name the system of each run
nozu, seq 1 (11 x 22)
[[-10 -10  22   3  -6  31 -15 -28   6   2  -7  14 -59  28   8  35 -46 -21
  -17 -31  47  -4]
 [ 10   3 -50 -18   3  20  13 -31  18  16  -7  30 -23  22 -27 -16  44   9
   54 -10  18  24]
 [-20   9  24  17 -28  15 -20  -6  16  20 -13  70 -20   2 -12  21 -13 -44
  -10  18  22 -23]
 [ 16   0  10  -3  16  -1 -16 -58   5  17   6  12 -45 -16  -8 -32  22  25
   -1  -5  43  38]
 [ -7 -26   4 -27 -12   2   5  13  26  10  -4  64  26   2  -3 -27   9 -50
   12  10  28  17]
 [ 22  30  16  34   7 -10 -21 -21 -16  33   0  11 -11 -23   9 -18  14 -12
  -17  53  28  25]
 [-15 -23  36 -30   3 -24  -6   1   7 -18  31  29  18 -29 -26 -46   5   1
  -11   3   9  27]
 [ 15 -16  -3   3  -1 -12   4  15 -25  23  -6 -15  29   3  39 -23 -15 -36
  -16  36  24  39]
 [  8  26  12   4  15 -15 -10  23 -24 -21  35   0  34 -16 -25 -23  24   6
    1  35 -17  12]
 [-29 -32  20   2 -11 -23  -5   9 -24  -4  22 -35  19  -6   9 -10 -46  -4
  -26  12  -5  11]
 [ 24   2 -24 -17  14  12   3  22 -48 -22  11 -31  35  18  11 -12   6  14
    6   0 -15  21]]
sofan, seq 2 (11 x 22)
[[  9 -13  11   3  12  -4 -13 -19  19  25 -10   3 -24  -8 -14 -18  12  -2
  -20 -11  -5 -15]
 [ -4   0  17 -25  -6 -13  25  13  12 -12 -18  21  -4 -16  -5  -3 -14  -7
   -7  -8 -18  -1]
 [ 29   9   6  15   5 -20   4   7   3  19 -15   0 -23  -2   3  -8  14 -14
  -17  10   0   1]
 [ -3   5  20  -7  -7 -26   4   8   2 -18  12  18 -12 -16 -22  -9  11  12
   -2  -2 -10   2]
 [ 12   7   5   6  -7 -33  17  -1   0 -11  -9 -16 -16   5  17   8  -2  -1
  -14   1  14  17]
 [ 16  12  -5  13  -6 -16   0  14  -9 -10   9   6  -1  -7  -1   0  32  24
   16  -1  -5   2]
 [-13  11  11  19  -8 -16   0   0   6 -20  17 -14  -2   1   8  25  -1   3
    0   4  18   0]
 [  1   0 -18   4  -1  -2  -1 -17   0 -12  -1 -17  10   4  15   6  23  30
    8 -15   5   0]
 [-10  -1  -3  17  -5  14  -2  18   9  -7   6   1  19   3  18  24  -1   1
   22  -3   6 -15]
 [-10   6  -4  12  10  21 -16 -29  11   8   1 -11   7  -3   5   9   6   7
   -4   1   8 -15]
 [-18 -20  -5 -13   3  20   2   2  19  -4  -6   0  25  -1   8   2  -6  -3
    5 -17  -6 -17]]
sofan, seq 3 (11 x 22)
[[ 20  15 -17 -39  14  29  14  12 -24   7 -21  21  10   8 -11 -20 -12 -28
    3  16 -19  23]
 [ -1 -23   5  12  -2  -9 -10  17 -12  36  20   9 -19  15 -39 -26 -12 -35
   -3  22  -4   8]
 [ -4   3   9 -36  -8  -8   7 -20 -34 -13  -2  15 -20  -3 -18 -21 -24   6
  -21  -1  -3  34]
 [ 29  -4 -21  -8  -4 -20  22  31 -15   4   0   0  -7  32  -4 -12   8 -25
   11  10   4  30]
 [ -3  12   5  18 -24 -15 -16   1 -41   4  24  20 -24  -3 -20  -4   1  14
    8  22   4  17]
 [ -6   6  -9 -16  -6 -17   7 -15 -10 -40  17  -8   2  28  -4   6   6  -5
  -10   0  27  31]
 [  5 -15 -33  17 -23  -7   4  10 -21  10   5   1  -2  12  20   4  17  22
   39  -2  15  18]
 [-14  29   0  15  -8  19 -19  -8 -17 -21  18  16  18   6   4  24   5   0
   10  18  24   2]
 [-20 -26 -21  -1   3   8 -11 -30  19  -1  15 -17  16  19   7  -3  14   2
   10 -10  31   8]
 [-15 -11 -13  -6 -14  30  -1   1  -7   7 -13  17  32 -10  32  11 -12  10
   26  -1   4  -2]
 [ -2   7   0   8  22  35 -20 -10  18  16   4   3  23   1   1  -2   6 -29
    0  19  17  -8]]
nozu, seq 4 (11 x 22)
[[ 21   3   6   7  -5 -19  10  51 -27  -6  24   8 -30   9 -30   0  -1   6
   25   0 -16  10]
 [-28  23  -3 -10 -18 -15  28 -10 -12 -26   0 -10 -15   9   0  27 -41  -6
   -1  15   8  26]
 [ 12  -4 -27   2 -20 -19  -4   8 -29 -21  14  -2 -19  49 -18   7  26   6
    1 -15   5   6]
 [-28   5  -5  16 -22  13   2  11  -8 -13  21  12  -3   6   6  35 -21  10
   41   1  20   5]
 [-18   5 -27  -3 -15   7 -20 -47  -9 -19   3  -2   0  31  -7  13  21  10
  -13  -6  16  -4]
 [ -9 -34  -6  14  -9  30 -28   9   2  11  21  22   4  14   0   7   8   8
   31 -21  21 -13]
 [-21  15 -12  -1   6  40 -16 -46   8  13 -10   8  14  -5   9   7  -1   0
    6  11  16  -4]
 [  1 -25   6  -1   9  20 -35 -16  15  21   5  16   1   5 -23 -24  23  -8
  -13 -14   1 -24]
 [  0 -11  11  -5  19  34  -4  -9  10  39 -13  14   1 -27  11 -19 -23  -8
   16   7   7   8]
 [ 12  11   6 -18  25   7  -4 -17  15  14 -14  11   2  -4 -22 -28  12 -27
  -29  13 -12  -2]
 [ 15 -15  27   5  11 -11   6  23   4  33   0   9 -21 -25  -9 -27 -17 -11
   -1   9 -10   7]]
supan, seq 5 (11 x 22)
[[ -8 -56 -22 -25  -1 -12  11  21   6  14  -3 -17  23  29 -16 -31  -7 -29
  -10 -11 -25  -5]
 [ 38  38  11  -3  22  10  16  27 -29  11 -18  -6 -28  -5 -11  -3 -24 -10
   -9  15 -33   9]
 [-14 -15   1 -13   6 -31  10  -1  12 -23  31 -22 -24  17 -55 -12   8  10
   -5 -20 -21   0]
 [ 15 -20  -9 -16 -21 -13  28  25 -32   3 -26  -9 -26   9  24   6 -35   9
    1 -22 -14  15]
 [ 24  40 -12 -13   0  -8  22   7   1 -29  -4  24 -30  13 -28  10  33  14
   18 -14 -10   6]
 [-27 -12   3  20 -36 -26   8   3   2 -12  10  -2 -38  17  -1  35 -20  11
   10 -17  15  -7]
 [  7  11 -13 -21 -18  13   1 -25 -21 -22 -26  25  -5  -7  28  11  10  38
    7 -26  12   9]
 [-10  13 -13  14 -13   2   9  -3  39  -7  -5  27  -6  21   6  30  23 -22
   24  -2  34  -8]
 [-25   5  13  23 -24  13 -30 -33 -11  14  -6  25  -8 -21  13  15  -7  18
   -6   7  16 -16]
 [ -9  -7   2 -19  15  23 -12 -32  31 -13  -4  11  32  -3  24  -5  13 -10
   -9 -11  37   6]
 [ -4  -3  -6  27  -1  11  -9 -10  22  50 -17  15   8 -14  14  -7   6 -27
    6  29  10 -10]]
moza, seq 6 (11 x 22)
[[-13 -26  14 -15  -8 -37   8 -10  27   6  19  29 -34  13 -50 -31   2 -33
  -10   4  20  23]
 [ 20  -1  -6  -1 -28 -40   7 -21 -36  16 -23  12 -29  -1  22 -20   5   5
  -19  16  23  43]
 [ 16   2   1 -13   1 -22   8  13  15 -10  18  42  12  -2 -17 -33  41 -18
   18  16  27  37]
 [-29 -13   3  23 -27 -42  -5 -26 -10  12  24  -2 -11 -10  -5 -14  -3   5
    1  32  27  30]
 [ 10 -17 -11 -23 -10 -14   1  -6 -22 -23   8  12  32  -6  24 -24  28  23
    5  -6  22  38]
 [-26 -16 -12  12  -3   0   8   5  11  18  25   4  32  -8   5 -14  -4 -14
   40  34  22  27]
 [-26  -4   1  -4 -13   8 -31 -24 -38 -16  20   2  34 -13   7  -8   2  26
   -8  15   7  10]
 [-11 -35 -18 -24  18  25   2   5  -3  -4  20 -21  37  15   9 -17 -13  -3
   23  -8  11  22]
 [-25   3  -4  -4  -4  33  -6  -2 -26  19  -4   9  27 -18   5  -4 -34  -1
   12  28 -19   1]
 [ -4   1   2 -23  21  33 -23   0 -24 -22  21 -14  25  23 -17  -4 -14 -13
  -22  -1  -5  -4]
 [ -9 -13  -5 -21  12  25  15   3 -16  19  -4 -14 -15   2 -14  -8 -47   0
   13  -6 -26   6]]
latu, seq 7 (11 x 22)
[[-25  13 -17  -7 -20 -36  45 -11  17  -7 -10   2 -17 -11  -7  10  -8  16
   30  10  -9  20]
 [ 11  16   0   2 -27 -25 -10  12 -30 -35   7  21  22  10  17   6  27   0
  -15  13  19  15]
 [-13   3   5  17   0 -10   7  -1   7 -16  35 -14 -22  -7  -7  14   2  37
   41 -11  21  14]
 [-35  -2 -10  -7 -25 -10  -1 -25  16 -23  -4  16  36   1  18  12  16  -3
   -5   7  22  -1]
 [ 14  -5  -2  26  11  20 -28   2  -3  -1  28  -7   8  10  18   6  18   8
   20  -4  42   9]
 [-41  -9   4   3   3  20 -11 -28  34   7  14   8  10 -11 -14   5  -6  -2
   17   4   9 -14]
 [  4 -23  -3   2   9  21 -26 -17  -1  17  -2  -6  23  13  25 -12   2 -23
  -22   5  29   4]
 [  1 -12   1   6  25  36  -8   5  12  35  13   7  -7  -7 -18 -15  -7  -9
   30   4   2  -1]
 [-13  -3   9  -7   6   6  -4 -18   4  23 -13  -2   8  -1 -10 -16 -24 -34
  -32  25 -11  -5]
 [ 26 -20  -4 -12  15   9  -1  12 -25  29  -4  -3  -7   5  -5 -34  -8  -4
    0  -1 -11  16]
 [ -5  16   6 -12   4  -4  28  19   2   9 -12   5  -7  -9 -20  -4 -28 -22
    5  21 -30   5]]
nas, seq 8 (11 x 22)
[[ -2   0  18 -11  19  -5  20  20  26  -4   3   4  23 -26  -1 -16  -2 -14
    4  11  -9   6]
 [ 13  -3   1  19  -5 -19 -18   0 -26  16  -1 -13  -1  -2   2 -12  13   6
  -26  14 -12  -8]
 [ -2 -13  11 -12   3   6   5  28  -6  -7  17  16  14 -17  -8 -14  -8   7
   25  -1  -8  12]
 [  0  15  -3  17   8 -15   2  -1  -8   0   5 -36  14  -6   4   1   2   2
  -12  23 -12  -1]
 [ -9  -8  -7  -1 -18   4 -12  15 -26  -8  16  17   9   5 -11  -1   7  14
   19  -1 -11  -2]
 [-13  10   4   7  14   7   8   2   5 -12  15 -31   9  -1   6  13 -18   2
    8   6   3   6]
 [-11   4 -27   4 -16   5  -8 -10 -16  -5   1   0   9  17  -8   8  16  15
   10  -1 -10 -10]
 [-12   0   2  -1   2  19   3   9   3 -13  12  -2  -2  11   1  23 -21  -8
   11 -10   9  -5]
 [-10   9 -19  -1   2  13  -4 -31   7   4  -8 -12  -7   7  -2   9   8  11
    3  -4  -2  -5]
 [ -7 -12 -10 -12 -11   8   8   5   5  -6  -9  12  -7  22  -2  13  -9 -17
    0 -17   3  -9]
 [  4  14   2   1  10  16   2 -21  12   9 -13   0 -23  -2  -1   8  -8  -2
   -2  -3   5  -3]]
moza, seq 9 (11 x 22)
[[-24  -5 -22  16   6   5  -9  -7  -4  29  11 -30  16  -8 -31 -11   7  20
   12  18 -53 -30]
 [  0 -17  30 -13  -2  25  -7  28 -20 -31   3   1  11   1  28  25 -42  -2
  -19 -31  10 -11]
 [  7  33 -26  -8  36  26  24 -12  15  12 -16 -33   6   0  -9   0  -3  -2
   17  14 -29   0]
 [-16 -11  20   4 -21   3 -13  33 -17  -5   6  21  -4   7 -23  11 -20 -11
  -15  -8 -30 -39]
 [ 21  29  -1  -7  26  15  16 -15  -1 -16 -11 -32 -32  16   9  19 -18   4
   -7 -16  11  13]
 [ -1  -1 -13  -9 -14  -9  20  21  15  11 -21  27  -8   3 -28  -4  13  -7
   12  -6 -43 -27]
 [ 12  23  17  25  -9  -4  -7   7  -9  -9   2   2 -36  20   7  34 -12 -18
  -18   1  25  -5]
 [  9   5 -15 -17   7 -12  16 -22  22  -6 -11   4 -27   0 -21 -10  32  23
   10 -25 -13  -2]
 [ -3 -16   0  22 -32 -23   7  19  11  13 -15  23 -13  15  17  17   0 -25
   -1   1  18  -8]
 [ 20  28   3  13  10   2 -14 -28   7  -4   0   9 -16 -10   3   0  38  20
    2   0  22   8]
 [-22 -42  -2   1 -15 -25   2  -4  36   7   4   5   3   5  -5 -11  15  -7
    1 -15  10 -10]]
bisi, seq 10 (11 x 22)
[[  4   9   0  22  12   1   0   7  27   0  13 -17  -8  27  -6  19   5 -31
    1   6  19  -7]
 [-16  -2  -5   6 -20  -3 -15 -29  -5   0   0  17  -7 -15   1   2  20  37
    9  -7   6  -4]
 [  7 -17   1 -15   1   7   8   7  21  -8 -17   6   9  17  24   5  -6 -28
  -12 -16  25   2]
 [  2   8  -5  27   8   6  -8 -10  13  33   2   4  -8 -14  -4  -7  17  -1
   21  21   6  -1]
 [ -6  -4  26 -16  -3  -1 -17 -14   9 -19   1  23   2  -9  -8  -6   3  -2
  -30 -13   8  -9]
 [  8 -25  -4  -4  10  -4  14  -6  10  29 -12 -13  -8 -10  14 -22 -11  -5
    8   0  10  21]
 [  6  18  17   3   5   1  -3  19   4   6  -8  24  11 -19  -8  -8  10 -12
   -7  16 -21 -15]
 [  3  -7  17  -4  15 -12  -6 -12  -5  -5  17 -21 -18  -2 -13 -16  -9   5
  -18  -6   4  12]
 [ -1 -14  -3 -15  -9 -10  20  19  -4   1 -10   7  13 -20   7 -11  -5  14
   16  -3 -23   6]
 [ 18  18   7  13  12  -4   3  21  -8  -4   2 -20   2   8   4   7  -4 -18
  -14  14  -5  -1]
 [ -8   0  -2   0   2  -6  -2   0  -7 -15  23 -10  -1  -7 -16  -4  10  31
   19  -9  -9   3]]
bisi, seq 11 (11 x 22)
[[-20 -13 -14  -1   4  -2 -19 -18  -8   3  18 -31  18  27 -24 -13   0 -17
  -30  14 -12  -6]
 [ -9 -16  -1 -15 -10  35  -3  12 -31   9  -3  22  -7  -8  -1   4 -33  20
   27 -16 -13   1]
 [ -1  26 -18 -14  13   9  19 -10   7  -3 -21 -17   6  22  -9  11 -10 -30
  -17  14 -22  -5]
 [ -6 -17 -17  10 -13   3 -22   1 -30  16  18   8 -19  21 -33  -9   5  10
   11  -3 -14 -10]
 [ -6  16  -1 -27  -9   8  25  -6  -5 -21 -23  16 -24   7   1  23 -28  -4
   -2 -17  -4   3]
 [ 11   0 -38   8  -6 -14   7  -2  -3  19  -9  -8  -8  33  -9  -8  25 -16
    6  12  -5   6]
 [ -2  13  12   7 -19   2  -7  11 -10 -12   9  38 -30   6 -17  20  -1   3
   11  -8  10  -4]
 [  3   6 -16 -12  -5 -20  20 -27  11  -9 -16  -5 -14  14   9   0  10  -2
   -7  -3  20  23]
 [  5 -11  -7  14 -18  -9  -4  22   2  13   1  31   4   7   4  -4  23 -13
   19   7  14   3]
 [  3  27  21   5   7  -2  -3 -19  10 -14   5  10 -17  -8   5  13   0  -4
   -9   8  30  14]
 [ -8 -23  -9 -10  -6 -18   0 -12  13   2   5   9  18  -5   5 -24  25   3
    3  -2  15  16]]
nas, seq 12 (11 x 22)
[[ -1 -37   8 -12   3  -5   4  11  26  23   4  25 -14   8 -22 -25  -2 -29
    5 -11   8   3]
 [ 13  12  11  -8   9  -2   8 -17  -6  21 -35  -4  -4 -26  23 -15 -17  -8
  -25  20  -4  15]
 [ 23  -4   4 -15   5 -14  -4  20  -1   2   4  26   0   3 -29 -35  31 -17
   -8   3 -10   5]
 [ -2  -5  27  16   1 -18   5  11  -7  22   6  -7  -8 -27   6 -13 -27  -9
   -3  27   5  21]
 [ 14  10  -3 -17   3 -15   0   1 -24 -18   4   5  23 -12  -5 -24  24  17
   -9  11 -12  22]
 [  3  -7   6  25  -3 -19   0  37  -8   3  29  -9   7   5  -2   1  -2 -14
   14  20   9  12]
 [-16  16   5   2  -7   4 -14 -15 -22 -13  14   0  25 -25   9   0   0  25
    4  19   3  12]
 [ -4 -13 -13   4   1  -4  -5  16  -5 -22  29 -25  24  27  -1   0  14   1
    8  -5   8   5]
 [-17   7 -12  22  -7  24  -9  -3 -10  10   5  -4  18  -3  18  21  -9   9
   25  14   9  -4]
 [-20  -3  -8 -13   6  20 -14 -15   9 -29  13  -6  27  18  -8  10   7   1
   -8 -14   1 -17]
 [ -9 -21 -24  13   0  24  -6  -7   3  23  -2 -18  -6  24   6  11 -13  -4
   18 -11   5 -10]]
supan, seq 13 (11 x 22)
[[-19  20 -16   6 -40  -9 -17  19 -45 -25  31  47  31  11 -24   3  24  -1
   19  33   2  13]
 [-10   7  -7  22   6  18 -13 -14 -28 -19  36 -42  10  23  25  25 -20   7
   14  13  48  32]
 [-23  -7 -57 -10 -19  28  -9 -15 -27   8   1  15  45  19  -4 -11  21   8
   35  17  -6   8]
 [ -5  34  -6  12   4  30 -13   3 -19  -9   9   0  15  35   0  28 -20 -50
  -14  35  22   3]
 [-29 -10 -24  -2  14  34 -29 -48 -16  22  24 -19  -1  14 -31 -16  -6  12
    9  10  -3   2]
 [-15 -12 -21 -35  -1  19  10  -7 -10   5 -20   5  27  29   0 -10 -31 -50
  -22  15  -3  12]
 [ 20  20  -7   4  29  22  -9 -18 -10  34   1  -3 -37  16 -38 -19  -2 -22
   -5  21  -6  10]
 [-33 -27  12 -32  -4 -13   7  -8  -1  -2  16   7 -14   7 -42 -24 -35 -21
  -15   1 -10  13]
 [ 35  -3  -7 -21  12 -11  22 -10 -19  15 -23 -11 -33   9   7 -24 -13  -7
  -16  -2   4  38]
 [  7  -2   4 -13  -7 -23  19  21   6   0  10  37 -34   8 -45 -17  12 -11
   19  -2  -4  19]
 [ -3   2  22   3 -19 -40  16  -2 -21 -11   6  -4 -39 -11   6   4 -25  12
  -12   2  15  32]]
latu, seq 14 (11 x 22)
[[  4   8 -33  46 -22  -5 -30 -12 -12  31  -6   8  15  -8   5  -2  60  34
   15  18 -18 -30]
 [-18 -12  56 -18  19  24 -20   8  12 -44  31   0   5 -11  -5  13 -36   1
  -21 -33  17 -14]
 [  1 -18 -48   4   7   4  19 -34  31  32 -31 -39  11  10  32  -5  21   6
   16  -4   3   0]
 [  9   8  23  12   2  36 -35  39  -9   1  11  45  28  -5 -11   3  11 -24
   -2   9  -6 -34]
 [ -6  -3  12   9  30   5  -4 -41  10  17   1 -53 -39  -4  -8  -2 -29  12
  -22  -8  -3  -2]
 [  1 -39 -22 -33 -12   9   9  18   6  15 -29  31  34   8   5 -26  13 -21
    2 -13 -21 -10]
 [ 33  41  20  28  25  14   1  25 -13  14  -3 -12 -25  -3   5  18 -20 -19
   -4  23  -1   0]
 [-17 -13  -4 -21  -5 -23   0 -27   0   4  -4   0 -14  -9 -43 -27   9  20
  -17  -8 -42 -11]
 [ 21 -17   7 -12 -12 -10  24  41 -14 -10 -20  -3   6   8  40   7 -28 -20
  -10 -11   5  14]
 [ 18  49 -17   7   9  -1  15  -1  -1   1  -6   5 -18  -8 -20   5  29  21
   26  13 -21   3]
 [-21 -13  21   2 -27 -39  -6  11  -7 -29  14  -2   1   5 -12   8  -4   2
  -33  -7  -9 -16]]

runs to name
seq 15 (2 x 22)
[[-28   0  14  43 -38 -12  -5  -3  12  29 -14  21 -14 -28  26  30 -17   3
   12  18  12 -20]
 [  2   7  20 -13  10  17 -31 -37   9 -27   1  19  32 -23  24  -9  32  21
  -27 -15  27  -2]]
 | supan
seq 16 (2 x 22)
[[ 18 -28   6 -15  -1 -14  16  14  -9   5  13  15 -12 -13  16 -30  -9   7
   31  -7  40  58]
 [ 10  20   0   6 -21 -47  21  18 -11  -5   8  29   3 -17   1 -15  27   0
   19  35  14  41]]
 | supan
seq 17 (2 x 22)
[[-30  -6  -9   3 -56  -1  14 -12 -18  11 -21  44 -36  10  20  30 -41 -13
   21   6  32  22]
 [ 23  22 -29 -13  -3  13 -23 -31  -4  -6 -12  46  17  29  -8 -15  63 -23
  -13  12  30  14]]
 | sofan
seq 18 (2 x 22)
[[-47 -46   8  28 -22  -6 -46 -29 -37  19  30 -40  19  -7   9  -9 -27  26
  -26   7  -2 -12]
 [ 25 -19  -3 -48  37  49   6  11  -9 -19 -12 -12  53 -15  48 -22 -12  12
    9 -28  10  25]]
 | moza
seq 19 (2 x 22)
[[  5   0  11 -39  44  47   9 -27   2  11 -20 -16  21 -19  28 -22 -48 -22
  -15   9  15  35]
 [ -1  -6  -1 -10  18  14 -16  16 -22  33   0   1  29  -3 -37 -41  -9 -31
  -25  33 -54 -15]]
 | moza
seq 20 (2 x 22)
[[-10 -28  10 -38  16 -40  23 -21  34   3 -17 -21  23 -22  -2 -48   4 -16
  -44   5 -15  15]
 [ 56 -10  -5  16  -4  -2 -10  43 -47  43 -18  15  -5   6  17 -27  11 -16
   -5  12 -11  10]]
 | nas
seq 21 (2 x 22)
[[ -3   9  18  29   3  34 -21  -8  28  30 -14  28 -17 -18   9  20   1  -4
    9  -3  10 -37]
 [ -2  -4   6 -22  18   7  -2 -54  36  13 -22  14 -17 -22  -6 -23  16  13
  -11 -18   8   1]]
 | nozu
seq 22 (2 x 22)
[[ 26  -2   3  20   1 -20 -28 -18 -13   0  17  -1 -12   9  -1 -17  42  12
  -19   1  28  12]
 [-27 -22  12  -8 -10   5   3  15  10  -4  17  28  34 -25  14  -8  -9   0
   30   4  20  15]]
 | nozu
seq 23 (2 x 22)
[[ 32 -25  11   8 -10  -2   0  37  21   0   2  36 -37   6   4   6  27  14
   31 -52  25 -11]
 [  3  29  11  25  -3 -42  27 -23  49   3 -27 -10 -29 -19  22  21  13  -4
  -16   9  17  -4]]
 | bisi
seq 24 (2 x 22)
[[  2  12 -28  -1 -13 -26  19  11  -5  -9  -8  -7   2   7 -16   1  29  18
   13  -1 -40  -9]
 [  7   3  20  25 -13  -2 -16  21 -15 -14  13   0 -24  14  10  29 -12   0
  -12 -13  15 -14]]
 | sofan
seq 25 (2 x 22)
[[ -4  55 -19 -21   8  29  24  -6  -6 -14 -23  14  12   8  -7  19 -16 -27
    4  29 -15   9]
 [-19 -16 -26   3 -11  -3 -26 -19 -25   6  30  -5  -5  43 -43 -14   9 -11
   -4  13   2   6]]
 | bisi
seq 26 (2 x 22)
[[ -6  -3  19   5 -14  -2 -18 -11  -5   0   4  22 -51   7 -30  12  -9   7
  -15 -23  -2 -20]
 [  3 -13 -14 -21   4  17  22 -15  13   5  -9   9 -24  12  11   0 -12   0
   29 -20  31  30]]
 | nozu
seq 27 (2 x 22)
[[ -9 -23   3 -10   7  15   4 -11   7   7 -13 -18  13 -22  29  -5 -16  22
    2 -21  -3  -3]
 [ 17  16  -9  -2   5  -3  10  12  20   4 -22  13  16   1   3  -2  30 -22
   -8   7 -12 -14]]
 | supan
seq 28 (2 x 22)
[[ 12  -3   6   3 -20 -13  -7  24 -30   2  17  41 -30  11 -29 -10   4  -5
   12   3   6  17]
 [ -7  18  -5  -7 -19 -29  11 -24 -12 -19   5  10 -26  18 -14   3  -1 -10
   -9  16  25  34]]
 | sofan
